femil: [171 171 132 134]
lonap: [165 170 130 147]
Vagez: [165 170 127 107]
madi: [169 166 127 171]
mef: [133 133 133 158]
zus: [159 167 130  96]
Fefep: [167 167 130 130]
order: [132 171 171 134] | femil
howmany mef: [133] | 3
howmany Fefep: [167] | 2
all femil: [134] | 4

Gazi: [150 129  86  98 146 150 109 114 139 153 144 146 152 105  87 140 101 140
 124 140 119  99 134 153 137 140 152 116]
Lago: [143 168  73  74 135 147 120 125 149  99 168 147 130  89  80  99 115 137
 110 150 130  71 142 149 143  99 158 168]
romav: [128 131 125 124 128 129 128 132 130 132 159 129 130 100 124 129 127 129
 127 129 128 124 129 100 129 128 130 126]
denir: [158 131 125 124 128 129 128 128 130 132 131 129 130 126 124 129 127 129
 127 129 128 124 129 129 129 128 130 126]
bisof: [138 131 125  88 128 129 128 128 130 166 129 129 130 126 129 129 127 129
 127 129 129 130 129 126 129 128 130 126]
howmany Lago: [168] | 3
all bisof: [128] | 5 7 8 26
all denir: [129] | 6 12 16 18 20 23 24 25
howmany Lago: [159] | 0
all romav: [132] | 8 10
howmany bisof: [129] | 10

keb: [117  83 122 147 129 149 147  93 131 139 126 145 153]
dof: [127 111 131 140 133 135 135 135 131 135 124 140 138]
kobi: [117 141 122 146 117 146 147 146 117 138 117 127 146]
zov: [117 117 122 146 128 122 147 116 130 138 122 139 122]
Meko: [127 133 131 133 133 133 133 107 130 138 127 116 133]
tur: [128 111 136 131 140 133 133 131 135 107 124 138 140]
all kobi: [146] | 4 6 8 13
order: [135 140 124 131 111 133 138 140 127 135 135 131 135] | dof
howmany dof: [136] | 0
all Meko: [133] | 2 4 5 6 7 13
howmany Meko: [133] | 6
all zov: [117] | 1 2
howmany kobi: [117] | 4

Pati: [131 128 126 127 131 129 126 123 132 115]
Sab: [144 165 155 125 118 140 127 140 136 116]
muni: [133 136 137 170 133 136 145 153 145 136]
rasan: [162 133 143 137 120 162 115 119 149 122]
getov: [127 115 114 132 131 131 126 123 129 127]
order: [126 127 131 129 126 123 132 115 131 128] | Pati
howmany muni: [133] | 2
howmany muni: [136] | 3
order: [115 132 123 126 129 131 127 126 128 131] | Pati
all rasan: [143] | 3
howmany rasan: [115] | 1
all Pati: [115] | 10

vena: [171  90 155 112 148 157  86  92 118 102 135 161 157 113  97]
vof: [163  89  83 129  93 148 100 154  83 148 169 157 157 134 156]
zato: [146 133 129  88 168  86  82 146 101 131 136 165 131 103 134]
litof: [108 108 171  93 173 111 166 150 171 127 136  91 117  85 131]
gugo: [ 88 136  86  82 146 134 100 146 168 103 131 129 133 131 165]
gav: [169 135 143 156 154 150 150  85  87 165 109 152  91 149 150]
zetop: [171  90 157 112 148 157  86  92 118 102 135 161  90 164 137]
howmany gav: [150] | 3
all vof: [83] | 3 9
howmany zetop: [148] | 1
order: [134 103 131 165 136 131 101 146  82  86 168  88 129 133 146] | zato

Mego: [114 131 140 134 142 135 137 132 118 137 141 112 126]
fito: [141 130 115 123 109 130 122 133 114 117 123 127 107]
Lila: [140 135 126 141 136 136 116 126 123 144 137 101 129]
poti: [150 104 108 127 106 128 106 131 130 107 130 108 108]
Zived: [148 138 129  90 110 121 139 177 132 124 134 122 128]
Tera: [121 138 148  89 134 110 132 124 128 129 122 177 139]
howmany Tera: [138] | 1
howmany poti: [107] | 1
order: [ 89 110 121 122 124 128 129 132 134 138 139 148 177] | Tera

baru: [154 117 107 130 112 131]
gume: [124 132 121 125 133 115]
Fimo: [152 123  79 117 116 103]
misa: [164 115  83 123 105 120]
tosad: [114 134 163 136 134 163]
numon: [134 127 119 129 128 120]
mek: [155 117 100 133 112 126]
Gan: [115 137 122 120 139 109]
fer: [125 132 116 122 132 113]
howmany tosad: [134] | 2
order: [113 116 122 125 132 132] | fer

leru: [126 127 132 128 127 134 127 126 125 131 114 127 127 128 128 129 131 128
 133 128 130 124 125 125]
Renel: [136 134 137 121 126 128 125 121 132 135 125 132 117 125 129 124 128 141
 136 126 117 114 132 117]
koti: [134 119 114 112 126 116 119 117 156 137 141 124 129 135 110 118 132 140
 112 126 119 134 129 138]
pez: [137 141 138 117 114 138 131 117 119 131 133 114 103 121 126 131 138 130
 126 132 122 126 136 136]
zene: [136 134 137 121 120 128 125 121 132 135 140 132 130 129 138 135 130 121
 139 132 133 118 130 135]
Dizi: [129 123 113 131 152 114 130 137 134 116 120 124 130 124 126 123 119 128
 153 121 131 145 126 132]
fev: [137 129 133 124 118 142 134 127 110 130 134 107 128 123 124 123 140 143
 120 139 123 131 141 127]
vemok: [132 130 125 131 132 136 133 136 127 118 128 123 121 119 128 121 128 141
 114 130 119 136 133 129]
bok: [141 123 135 114 122 116 123 127 138 138 143 136 128 135 142 137 129 114
 140 122 141 118 126 129]
saman: [119 141 118 137 135 110 132 126 138 117 112 140 134 112 134 129 116 124
 118 156 114 129 126 119]
vis: [168 130 119 130 138 116 128 167 145 118 121 143 128 167 136 128 110 119
  90 132 126 133 124 118]
mol: [136 134 137 121 120 128 125 121 132 135 140 132 130 129 138 135 130 121
 139 134 141 143 134 139]
order: [137 129 119 110 126 124 118 114 119 129 132 134 138 135 117 112 140 112
 116 134 118 126 141 156] | saman
all vis: [167] | 8 14
howmany Renel: [126] | 2

tulu: [138 135 128 139 144 140 121 127 121 128 129 120 114 134 145 107 128 134
 121 128 111 139 148 113 130 138 128 148 121 128 121 146 116 125 120 128
 112 132 119 124 134 146]
dodut: [136 132 121 158 116 129 147 117 140 127 155 129 136 144 137 142 126 140
 162 144 114 144 131 116 148 115 114 129 130 147 127 104 140 120 129 151
 145 134 111 110 126 100]
sato: [138 135 138 107 144 141 129 127 121 128 128 120 115 134 135 107 128 134
 132 127 111 139 148 113 130 128 121 148 107 127 134 146 116 107 120 126
 112 128 120 128 135 146]
gevib: [142 140 148 145 144 150 126 129 116 126 132 144 140 131 130 100 134 136
 134 137 104 147 151 111 127 140 116 162 114 144 147 155 114 129 126 129
 111 129 115 126 136 158]
mok: [154 144 150 154 176 156 136 124 112 129 128 109  94 149 156  72 133 144
 137 116  83 152 185  87 138 157 113 174 115 121 135 172  95 115 106 119
  80 144 107 120 147 170]
Dokaz: [138 134 128 146 127 120 135 112 132 148 121 107 113 134 115 128 138 107
 129 146 139 135 148 134 120 120 128 107 126 128 135 121 127 144 107 128
 128 116 130 112 141 127]
all gevib: [144] | 5 12 30
all dodut: [120] | 34
howmany tulu: [128] | 7
order: [158 136 126 115 129 111 129 126 129 114 155 147 144 114 162 116 140 127
 111 151 147 104 137 134 136 134 100 130 131 140 144 132 126 116 129 126
 150 144 145 148 140 142] | gevib
howmany sato: [107] | 4
howmany gevib: [126] | 4
order: [107 107 107 107 111 112 113 115 116 120 120 120 121 121 126 127 127 127
 128 128 128 128 128 128 129 130 132 134 134 134 135 135 135 138 138 139
 141 144 146 146 148 148] | sato

Dadi: [159 151 115 140 118 114 172 114 148 132 107 131 123 145 122 113 109 140
 139 134 122 134]
Kig: [146 130 116 166 130  95 119 130 146 127 125 130 127 144 130 132 144 146
 154 161 127 145]
damo: [163 110 107 122 107 150 111 138 151 126 133 136 125 177 105 116 164  98
 126 125 123 135]
tibo: [168 116 109 109 103 128 131 168 168 116 116 168 125 116 105 116 168 120
 129 120 171 125]
dida: [139 153 127 142 153 130 146 138 127 116 139 126 118 103 117 122 139 115
 129 144 125 130]
howmany dida: [130] | 2
order: [125 123 135 163 110 107 122 107 150 111 138 151 126 133 136 125 177 105
 116 164  98 126] | damo
all Kig: [144] | 14 17
howmany tibo: [116] | 5
all Kig: [130] | 2 5 8 12 15

Fazi: [120 163  88  88]
zotus: [104 125 104 104]
sokuz: [120 163 145 157]
Pefa: [116 116 141 143]
Goni: [116 100 141 143]
lemun: [134 157 111 124]
Nogig: [141 100 141 128]
veres: [137 138 164 137]
howmany zotus: [104] | 3
order: [111 124 134 157] | lemun
all Pefa: [116] | 1 2
howmany veres: [137] | 2
howmany Nogig: [141] | 2

luk: [109 130 134 138 106 138 132 138 139 138 136 136]
Kizip: [105 117 147 115 123 137  98 147 120 124 147 147]
tusu: [134 106 138 139 132 136 106 136 136 109 139 138]
order: [134 138 106 138 132 138 139 138 136 136 109 130] | luk
howmany tusu: [136] | 3
howmany Kizip: [147] | 4
howmany luk: [139] | 1
all tusu: [138] | 3 12
howmany luk: [138] | 4

lokom: [125 147 139 130 137 149 114 112 121 130 150 138 145 130 120 130 136 127
 124 136 131 133 109 133 123 142 121 147 144 150 127 137 118 120 138 138
 124  89 113  98 132 110 132 126 153 118 116 125 113 141 118 110 140 120]
fovo: [138 123 133 118 132 139 115 143 145 161 127 119 134 114 116 149 122 138
 162 154 137 151 119 126 144 113 127 139 162 129 115 123 116 136 121 138
 110 120 126 119 168 135 142 141 117 128 122 134 141 126 128 132 149 134]
fivud: [138 123 133 118 132 139 115 143 145 161 127 141 134 114 116 149 122 138
 162 126 137 151 119 126 144 113 127 139 105 129 115 123 116 136 121 138
 110 162 129 119 168 135 142 141 153 118 116 125 113 141 118 110 140 120]
vofem: [129 121 124 120 106 139 116 134 140 130 121 125 146 125 125 130 125 134
 124 125 116 125 110 126 127 127 121 131  95 121 121 125 121  94 130 132
 133 117 132 128 132 125 145 139 122 141 120 132 115  97 110 125 121 113]
all fovo: [119] | 12 23 40
all lokom: [109] | 23
howmany vofem: [125] | 9
all vofem: [125] | 12 14 15 17 20 22 32 42 52
all fivud: [162] | 19 38
all fovo: [144] | 25

lavol: [131 120 125 129 132 121 138 137  98 101 133 116 133 144 125 143 105 135
 153 122 123 157 123 135 138 127 129 131 127 121 128  94 129 132 123 122
 114 125 142 134 126 130 147]
Ruraz: [127 141 151 135 135 125 134 131  93 113 128 134 133 130 125 128 143 131
 137 133 105  99 132 140 127 125 120 132 110 122 114 115 125 130 123 110
 134 132 139 120 127 117 120]
div: [126 135 124 130 129 125 119 151 146 133 138 141 136 128 125 131 131 130
 129 139 126 134 132 128 138 120 130 131 135 120 121 116 125 110 134 151
 132 101 129 136 124 125 127]
zas: [129 120 138 122 122 126 150 132 171 156 127 108 128 127 123 127 144 122
 103 142 155  98 132 103 127 120 119 158 115 131 132 133 127 115 132 126
 118 114 122 141 134 135 132]
rak: [128 125 132 136 147 122 146 115 139 120 113 120 120 121 127 122 100 121
 113 117 119 156 122 134 133 141 124 113 110 119 121 114 125 102 134 136
 115 149 110 132 139 132 129]
dus: [128 103 124 124 145 135 104 129 124 127 128 137 128 124 132 147 120 128
 112 138 134 103 121 128 128 138 123 125 139 115 128 123 127 125 127 114
 143  78 144 128 127 112 128]
nerit: [132 174 132 134 129 125 127 132 155 174 121 127 131 141 123 127 126 124
 143 126 135  77 120 104 115 118 122 128 131 134 124 137 135 123 134 110
 136 128 135 128 128 133 123]
fati: [134 109 111 128 136 109 134 128 122 130 139 120 131 132 134 136 132 121
 126 126 130 129 165 108 136 123 123 110 137 127 127 127 115 127 130 124
 138 112 123 141 121 134 123]
duk: [129 115 142 131 146 123 123 137 174 101 128 131 135 123 124 112 117 137
 146 108 128 114 144 144 121 124 128 152 119 121 125 120 127 109 122 125
 130 148 134 131 129 119 132]
Gop: [147 121 123 105 125 121 143 120 138 157 153 127 125 135 125 129 122 134
  98 129 114 133 133 132 122 128 142 101 131 116 123 130 135 129 132 126
  94 144 138 123 127 138 131]
order: [ 94  98 101 105 114 116 120 121 121 122 122 123 123 123 125 125 125 126
 127 127 128 129 129 129 130 131 131 132 132 133 133 134 135 135 138 138
 138 142 143 144 147 153 157] | Gop
howmany Ruraz: [110] | 2
all dus: [124] | 3 4 9 14
order: [ 94  98 101 105 114 116 120 121 121 122 122 123 123 123 125 125 125 126
 127 127 128 129 129 129 130 131 131 132 132 133 133 134 135 135 137 138
 138 142 143 144 147 153 157] | lavol

zunum: [128 119 117 123 134 124 130 136 131 136 149 119 131 109 127 138 119 135
 134 146 147 134 138 125 141 125 136 127 117 124 116 122 128 121 123 106
 122 134 108 143 119 137 159 139 108 156]
Nomu: [123 135 128 125 129 127 128 135 134 126 132 130 128 131 133 127 127 127
 133 127 133 130 124 123 128 130 135 127 134 128 133 133 136 133 131 122
 129 128 130 125 126 124 124 127 126 127]
beza: [109 133 124 130 129 131 126 108 134  95 115  81 149 107 112 102 122 106
 110 140 117 116 124 118 128 125 101 141 114 152 125 108 126 126 118 119
 107 138 129 116 140 128 148 127 107 126]
gagaf: [119 100 123 100 130 141 123 109 143 124 117 131 133 113 135 130 129 127
 123 122 133 130 124 136 131 123 133 146 127 137 119 127 116 119 108 123
 130 128 116 127 123 126 132 119 133 123]
gor: [152 130 130 107 126 125 110 126 114 122 128 126 127 140 102 101 112 124
 124 141 115 148 126 138  95 129 118 107 149 131 128 117 133 119 108 116
 116 107 118  81 140 134 109 125 106 108]
Pif: [128 127 129 128 128 134 133 126 127 130 133 131 127 130 125 126 125 133
 124 127 123 133 131 130 135 124 130 132 122 123 130 128 135 128 134 129
 133 127 127 130 133 128 133 127 128 133]
order: [127 126 127 124 124 126 125 130 128 129 122 131 133 136 133 133 128 134
 127 135 130 128 123 124 130 133 127 133 127 127 127 133 131 128 130 132
 126 134 135 128 127 129 125 128 135 123] | Nomu
all gagaf: [123] | 3 7 19 26 36 41 46
all gagaf: [130] | 5 16 22 37
all beza: [107] | 14 37 45
all gor: [128] | 11 31
howmany Pif: [133] | 8
order: [126 107 127 148 128 140 116 129 138 107 119 118 126 126 108 125 152 114
 141 101 125 128 118 124 116 117 140 110 106 122 102 112 107 149  81 115
  95 134 108 126 131 129 130 124 133 109] | beza

gikif: [126 101 154 111 121 128 144 115 150]
fot: [150 124  85 126 175 155 144 137 154]
tol: [101 149 109 163 150 144 115 115 119]
miv: [127 121 115 111 126 154 144 150 101]
viri: [115 125 126 115 116 118 129 137 127]
gek: [113 106 124 114 133 125 141 130 144]
gudam: [114 106 124 114 133 125 141 130 144]
fizam: [129 125 118 123 130 124 138 124 126]
howmany miv: [150] | 1
order: [144 101 115 150 128 126 154 121 111] | gikif

